In the data rows, 128 means zero.
Some points:
[127 134 110 100 168 121 141 131 136 153 106 137 124 147 163 138 163  97
 140  86 106 110 132 132 181 154 125 141 142 132 160 108 147 115 146 109
 147 106 135 108 144 106 129  99 102 109 152 141 103]
[105 135 143  91 105  92 104 121  95 113 128 138  86 138 148 116 109 115
 129 145 137 113 115 124 117 102 135 142 124 103 108 144 100 155  99 165
 129 143  78 136 127 117 124 109 138 154 109  79  86]
[149 155 106 107  94 163  88 114 113 144 147 118  96 175 110 112 109 108
 141 138 132 119 126 159 137 104 124  94 113 122 102  98 146 127 141 109
 146 129 130 135 144 100 100 135 121 158 151 147 123]
[166 163  89 123 111 106 106 138 132 116 128  87 121 143 132 108 143 133
  89 108 103 121  84 107 161  96 167 174 166 142 143 152 110 169 140 128
 160 145 165 178 116 154 124 104 159 102 160 158 121]
[115  90 153 132 153 118 150 117 125 142 133 106 112 129 102  97 155  82
 124 137 145  87 162 138 135 127 122 160 118 159 126 105 124 157 130 162
 107 104 154 136 134 109 172  81 136 126  72 165 113]
[ 72  82 105 138 125 145 133 108 154 156 116 150 120 176 150 117 127 128
 118 140  98 158 102 139 135  99 154  93 183 124  85 140 134 118 126 120
 130  72 126  97 167 147 124 150 124 102 116 122 121]
[ 83 150 145 102  90 139 144 120 124 110 126 125 167 119  88 112 118  98
 140 121  93 117  75 162  70 111 151 109 148 127 134 134 140 131  99  94
 138 147 161 133  98 165 145 101 138 138 129 140 130]
[121 164 145 140 139 120 136 130 159 123 151 110 108 106 125 135 102 127
 123 114 113  90 154 171 152 103  94  89 158 174 159 138  48 125 161  90
 132 113 109 149 157 120 149 110 148  86 106 167 128]
[163 128 142  84 110 109 110 111 143 137 125 109 135 122 128 135 153 114
 112 108 129 160 139 132  93 132 127 130 130 136 118  98 130 134 126 136
 113 150 142  76 152 167  79 137 156 120 105 148 109]
[124 109 138 147 169 159 114 111 109  98 181 130 145 161 172 141 144 135
 138 123 173 183 134 161 123 115 134 115 107 132 189 151 127 137 124 146
 122 121 132 128 121 125 102  89 140 115 130 121  97]
[114 139 136 146 183 129 100 116 128 149  74 138 165 107 145 115 157 191
  93 155 136 114 160 132 131  84 163 161  88 162 131 111 154 123 110  72
 148 162 110 129 129 135 119 121 131 137 138 104 114]
[123  66 121 157 149 151 118 128  71 102 116 145 150 137 141  93 111 150
 135 144 142 112  83 110 148 149 121 115 145 148 148  80 106 133 115 123
 115 126 137 114  70 152 130 134 109  85 166 126  96]
[ 88 162 137  95 123 139 160 112 127  95 123 130 131  97 153 112 128 111
 100 118 140 165 175 131 137 148  99 103 129 112 135 104 119 125 125 134
 125 141 124 121 162 173 222 110 130 125 148 130 151]
[114 155  99 146 120 132 159  93 132 156 136 158 111  87 163  92 166 120
 138 124 106 175 125 102 114 102 105 147 156 163 105  93 141 130  93  97
 119 142 130 153 104 109 127 114 151 151 131 124  98]
[128 136 141 133 120 104 178 124  84 107 125 161 123 123 116 123 147 134
 100  90 170 103 141  99 124 110 138  83 144 160 156 122 146 154 119 139
 136 136 157  98 128 101 124 219 115 150 125 143 107]
[143 128 115 143 155 171  81 117 131  90 108  96 119 119  75 168 174 104
 101 126 120 153 137 144 132 130 129 109 150 154 122 109 138  80  87 150
 130 100 120 143  94 132 122 145 143 164  93 110 142]
[111  98  78 145 121 129 120 110  94 155 167 105 130 108 113 142  96 169
  47  96 136 141 146 137 142 149 116 115 126 123 121 137 144 118 127 124
  93 144 107 124 154 136 127  98 151 165 111 150 104]
[148 145 142 155 111  94 139 141 154 133 176 139 112 125 105  88 127 156
 151 137 112  98 185 101 105 117 185 106 122 148 140 164 132 105 110 139
  90 121 126 148 178 118 134 122 143 109 146 104 103]
[133  89 129 125 110 169 126 181 124 153 119  94 128  95 142 152 124 117
 159  93 168 106 153  96 132  96 162 106 144 149 129  90 123 115 135  86
 133  83 133 155 153 155 125 119 132 170 122 124 149]
[169 157 130 107 140 137 143 159 140 161 111 101 140 155 147 104 120 142
 128 156  98 126 149 126  99 142 110 118 163 104 127 164 129 138  89 105
 120 117  98 102  95 107 126 102  81 148 163 161 146]
[179 123 132 138 126 130 110 126 141 163 172 111 182 128 131 126 132 145
 143 143  94 125 161 141 119 126 110 124 153  77 146  89 102  99 126 145
 181 147 114 105 129 130 129 153 127 138 110 101 110]
[155  85  97 123 130 121 135 147  89 127 124 138  96  81 130 112  68  90
 116 151 141 147 118 118  98  91 120 166 157 135 125 173 137  81 132 163
 163 139 127 107 140 121 123 104 107  93 154 144 135]
[166 150 145 130 157 140  96 136 133  77 116 151  90 147 100  96 122 163
 140 102 103 161  92 111 153 113 115 130 107 133 141 104 130  93 144 147
 107 130 171 111 156  95 158 132 138 144 142 139 169]
[ 94 140 126 159 133 106  81 119 110 112 139 134 129 118 159 144 176  96
 141 164 110 116 116 126 117 155 116 102 155 100 137 157 114 100 146 121
  89 131 158 172 154 125  98 167 126 129 131 127 135]
[153 101 111 114 102 151 144 160 123  87 133 135 183 125 136  92 158  81
 103 132  92 130 151 122 128 137 111 110  85 125 119 137 103 123 124 125
 155  97 122 177 112 115  98 152 148 108 128  91 121]
[185 143 166 137 107 157 157 111 100 155 142 144 167 146  99 144 129 126
 131 132 171 148  73 106 173 167 151 136 129 149 130 166 148 130 134  90
 135 108 109 128 151 122 169 104 120 127  83  95 145]
[142 131 151 122 151 158 112 129 146  96 170 125 129  95 130 135 101 115
 125 115 114 116  92 134 171 144 134 162 166 163 107 106 127 149 130 122
  69 154  79 125 163 140 149 151 105 122 151  73 134]
[115 125 190 141 119 152 137 122 107 129 126  87 136  86 154 114 125 131
 114 156 125 129 132  81 143 125  81 106 113 135  89 135 157 129 143 153
  98 145 141 129 114 113 106 116 124 143 143 154 133]
[110 144 163 167 127 114 101 167 132 168 143 155 168 165  93 181 145 128
 142 137 128 147 139  87 168 108  87  93 149 154  97 143 123 155 125 172
 137 159 162 125  97 144 129 113 126 133 159 137 107]
[149 129 117 143 142 127 143  91 111 141  95 116 124  90 136 134 134 161
 144 111 101 147 100 116 122 113 122  92 121 116 140 144 144 186 124 165
 160 124 105 142 160 139  92 110 132  92  95 123 205]
[110 151 157 104 161 161 152 125 156 132 113 130 102 154 136 153 134 120
  80 179 146  80 110 112 130 130 149 135  93 129 132 135  99  88  73 135
 134 144 154 105 129 170 101 125 113  99 105 100 125]
[123 156 131 137 162 103 108 120  92 113 107 147 132 109 111 146  86 125
 155 142 122  99 119 154 143 152 102 120 130 101 126 156 147 127 141 106
 152 101  96 140 100 150 133 157 156 138 106 136  94]
[111 129 114  95 128 125 122 113 130  96 141 108 128 140 129 126 138 137
 153  75 136 131 149  51 157 167 151 104 118 107 127 163 148 104 109 104
 107 144  99 120 100 107 133 111 166  93 147 152 105]
[129  81 143  89 128 124 127 129 143 152 121  96 119 133 101 131 168 133
 172 121 124 127 126 159  97 113 118 137 160 125 146 152 150  94 165 133
 106 172 139 125  95 150 147 153 142 115 147  99 149]
[120 173 169 133 111 178 117 173 109 182 142 152  87 118 159  96 109 149
 102  93 123 137 153 144 103 177 118 157 135 140 142 125 152 137 132 129
 111  99 146 141 100 150  97 151 164  91 126  92 153]
[177 122 147 137 159 111  95 162 118 155  80 160 121 118 146  99 146  99
 134 136 160 159 108 156 108 171 156 117 130  96  94 120 111 130 122 148
 138 140 128 146 169 142 143 123 129 138 125 168  94]
[ 93 104 100 121 134  99 130 190 141 133  95 126 138 108 108 117 125 147
 174 127 137 132 119 162 144 142 126 119 144 123 104 127 141 142  78 122
 139 169 118 118 130  66 110 135 157  85  84 119 152]
[147 117 133 142 141 150 123 129 129 121 107 110 141 151 112 151 129 133
 110 115 148 108  93 170  43 144  97 112  88 163  86 136 106 126  99 128
 113 120  91 119 138 116 131 133 163 121 184 156 132]
[117  84 179 102 137 157 100 148 128 130 174 193  64 101 107 146 138 131
 126 115 113 122 142 103 126 114 127 137 122  96 149 127 121 164 122  87
 153 116 110 116 106 123 139 118 167 148 142 161 125]
[121 125 132 171 103 121 161 105 130 123  83 145 109 160  89 116 132  97
 137  95 137 144 166 144 131 150 122 169 135 150 126 137  72 117 165 119
 104 161 104 118  96 127  68 108 119 153 131 116 153]
[137 116 121 160 108 120 145 118 148 122 116 163 118 159 100 160 115 105
  92 159 103 111 164 105 120 135 133 142 130 104  96  71 132 120 133 122
 139 157 142 147 138 121 144 144 148  71 148 125 155]
[131 154  79 121 144 112 129 177 165 129  91 151 132 120 115 114  74  98
 142 117 119 160 137 119 156 127 116 117  83 136 119 148 106 139 133 127
  92 108 158 114 132 154 148 110 146 170 129  75 114]
[112 135 142 119 137  70 138 149 125 118 150  99 132 152 154 121 104 131
 111 135 190 149 139 136 142 147 169 127 148  89  95  99 128 110 126 133
 169 134 123 169  94 100 121 121 142 141 144 148 184]
[146 135 107 169 124 125 194 126 174 110 155 126  75  89 152 167 150 155
 181 129 149 132  90 113 124 141 122 139 124  95 118 110 113 107 132 134
 158  99 129 116  98 160 118 102 153 154 136 134 110]
[124 128 139 115 123 114 140 152 137 120 162 169 127 116 124 113 153 158
 124  89 127 135 137 151 151 129  82 141 115 164 110 141 160  73 103 141
 149 127 112 126 111 155 116 116  60 118 106 160 133]
[ 99 135 137 188 112 145 138 146 130  99 137 134 163 139 155 163 104  86
 154 112  87 136 139 125  93 152 177 155  97 152 141 122 161 110 157 117
 162 175 147  82 156 116 129 132 136 131 111 149 116]
[113 139  74 106 131 158 144  87 109 155 156 128 139 142  78 134 116 161
 165 156 124 107 134 139 126 179 106 184 112 133 122 123 125 120 108 142
 151 112 176 147 161 118 121 146 131 132 128 134 125]
[165 102 137 147 119 119 146 101 106 123  96 137 101 160 184 142 129 137
 131 111  56  58 130 143 142 149 135 117 121 106 123 140 142 105 121 154
 123 151 122 129 115 145 149 117 135 178 106 123 150]
[115 139 171 107  95  77 135 140 134 102 109  88 135 118 113 141 117 159
 104 109 119 111 112 126 137 155 107 136 157 133 119  98 143 124 118 133
 139  65 152  94 162 128  84 100 118 131 144 100  71]
[139  99 141 156 113 128  98 118 181 123 130 121 131 121 116  88 132 137
  93 132 154 127  93  96 103 140  91 135 129  98 130 163 142 103 166  76
 115 118 151 157 138  91 162 113  98 139  94 101 109]
[101 141 137 144 113 174 130 123 140 100 126 100 130 102  87  77 161 150
 158 157 117 120 129 158 153 140 179 109 104 108  91 125 105 148 160 160
 147 131  82 114 126 134 122 130  89 118 147 133 106]
[124 143 114 147  91 137 119 163 136 121  85  84  81 147 132 125 134 155
 119 172 142 162 130  87 101 158 127 139 159 144 194 124 126 169 129 155
 134 124 110 118 126 107 167 149 109 132 103 134 129]
[127 127 113 123 142 101 118 115  71 122 152 124 141 115 116 106 111 135
 122 159  99 147 140 110 121 124 177 142 152 128 126 145  69 119  93 114
 130 123 148 106 111 139 134 132 105 153  97 150 185]
[134 120 139 110 166 141 156  95 138 187 123 108 110  73 121 168  95  96
 128 105 113 141 129 145 140 149 167 106 124 113 151 128 129 121 123 150
 104 127 159 144  80  72 147 139 115 111 156 112  93]
[139 137 141 143 141  79 139 114 105 128 116 102 127 131 123 137 107 132
 120 127 107 177 146 141 117 115 136 158 110 101 128 140 113 140 135 128
 126  84 102 120 111 126 134 190 132 126 133 125 118]
[108 112 166 125 126 158 149 116 113 126  89 119 150 153 109 138 115 144
 126 136 113 129 149 134 153  93  92 148 123  81 150 123 117 127 156  98
 149 149 142 119 143 129 119 124 170 130 140 109 140]
[142 142 148 160 157  96 176 126 170 122 162 155 153 150  91 108 121 100
  98 114 142 124  84 125 118  99 128 134 133  91 152  92 160 151 115 113
 100 119  94 136 148 119 137 135 101 141 142 121 153]
[106 123 139  96 105 107 113 102 137 134 113 123 127 115 153 142 143 107
 132 154 141 140 127 124 148 119 132 161 120 162 128 177 133 122 119 137
 177  99 103 133 157 103 144 168 116 147 187 142 166]
[ 99 141 124 141 125  84 114  97  85 162 123 111 114 158 119  99 148 103
 178 124 147 119 134 117 128 108 109 117  96 119 178  87 148  96 118 125
 101  98 106 120 145 151 143  97 137 111 154 110 142]
Along one direction, these points spread out more than along any other. Take the direction at right angles to it along which they spread out most. Then take the direction at right angles to both along which they spread out most. Go by this last direction. Where along it does each point below lie, from 0 to 99? The average is 50, and the first point in the table lies past the average. One standard deviation of the points above along it is 16.
[138 127 130 115 158 107 139 169 137 114 181  75 138 135 148 132 113 106
 139 154 128 130  88 107 151 113 105 146  88 159 120 108 135 139 132 105
  85 124 127 104 142 123 121 137 135 125  90 123 155] >> 36
[137 127 116 143 122 158 114  95 180  91 116 137 155 140 151 118  80 120
 152 134 166  93 169 153 130 106 116 132 173 125 144 147 185 147 100 168
 130 141 146 135 125 138 116 130 142 151 122 110 136] >> 45
[135 122  93 145 109 114 111 152 105 111 133  95  70 126 122 158 133 103
 117 123 133 138 144 142 128 133 110 130 107 102 147 142 145 188  86  76
 149 171 133 153 142 144 115 139  42 113 133 114 132] >> 49
[127 160  90 140  87 102  69 111 152 151 139 151 152  81 132 138 128 103
 119 112 157  77 115 111 122 117 124 114  92 121 143  93 115 122 140 150
 133 106 112  67  86 112 165  97 113  94 125 119 163] >> 49
[107 114 132 139 101 127 123 133 115 153 144  99 136 166 170 130 128 157
 133  56 126 140  98 141 118  94 131 155 101 129  99 144  77 133 106 152
 154 142 150 160 129 108 180 160  99 137 126 101 124] >> 47
[125 198  91 100 167 172 158 149  89 132 125 132 129 136 117 135 141 130
 123 126 152 111 121 122 103  70 122 117 139  94 105 136 127  99 186 145
 123 153 125 135 132 109 115 145 107 116  99 127 103] >> 47
[ 88 130  86 124 126 147 132 183 119 140 130 151 154 137 132 156 161 121
 111 152 110 110 109 143 119 133 142 165 147 106 158 147 133 139 153 181
 108 115  79 139 138 116 130 119 142 165 146 140 149] >> 46
[151 121 116 120 111 100 134 137 104 100 141 153 125 103 127 167 158 170
 115 143 135 128 155 181 127 112 150 114 120 128  91 131 147 161 153 109
  83  81 193 115 133 105 138  80 119 129 161  89 153] >> 48
[130 100 111  89 156 105 139 134 134 119 122 130 137 157 124 151  99 149
 137 150 100 136 147 107  72 141 133  98 115 178 114 110 156 137 185 142
 148 124 115 185 113 169 138 123  90 120 118 119 112] >> 48
[176 122 109 108  70 124 149 118 120 140 116 150 141 128 160 142 143 144
 139 187 163 129 125 158 148 136 113 122 127 153 141 116 122 120 127 104
 108 181 126 125 128 142 124 154 165 128 126 142 106] >> 54
[129 106 130 135 127 120 135 126 162 151 111 139 149  85 126 114 114 151
 132 111 153 107 124 116 147 118 130 136  90 105 154 142 111 137 124 145
  97 118 166 148 129 181  99 171 105 141 135 193 120] >> 60
[122 129 123  95 165 135  97  92 134 104 110 155 150 147 143 149 137 134
 171  93 159 108 151  86  71 144 118 157 161 116  86 130  89 171 147 111
 124 123 124 122 138 125 115 134 111 125 106 127 133] >> 50
[112 111 139  84  99 127 119 115 159 133 114 173 138 130 118 156  92 158
 119 141 111 155  99 120 124 135 145  97 104 155 180  97 104 116 141 136
 118 146 113 154 131  93  70 107 109 142 114 139 120] >> 50
[130 138 126 124  84 155 109 114 144 107 121 128 131 151 142 143 110 125
 140 142 114 155 134 151 148  99 147 157 115  96  98 138 160 138 133 127
  91  95 119 135  88 125 134 142 125  79  73 177 109] >> 49
[113 103 105 113 165 121 122  98 173 138 162 120 113 146 135  82 138 115
  97 151 133 115 115 144 146 157 128  90 111 156 117 161 142 159 175 118
 175 147 144  75 104 141 118 155 153 153 125 117 140] >> 49
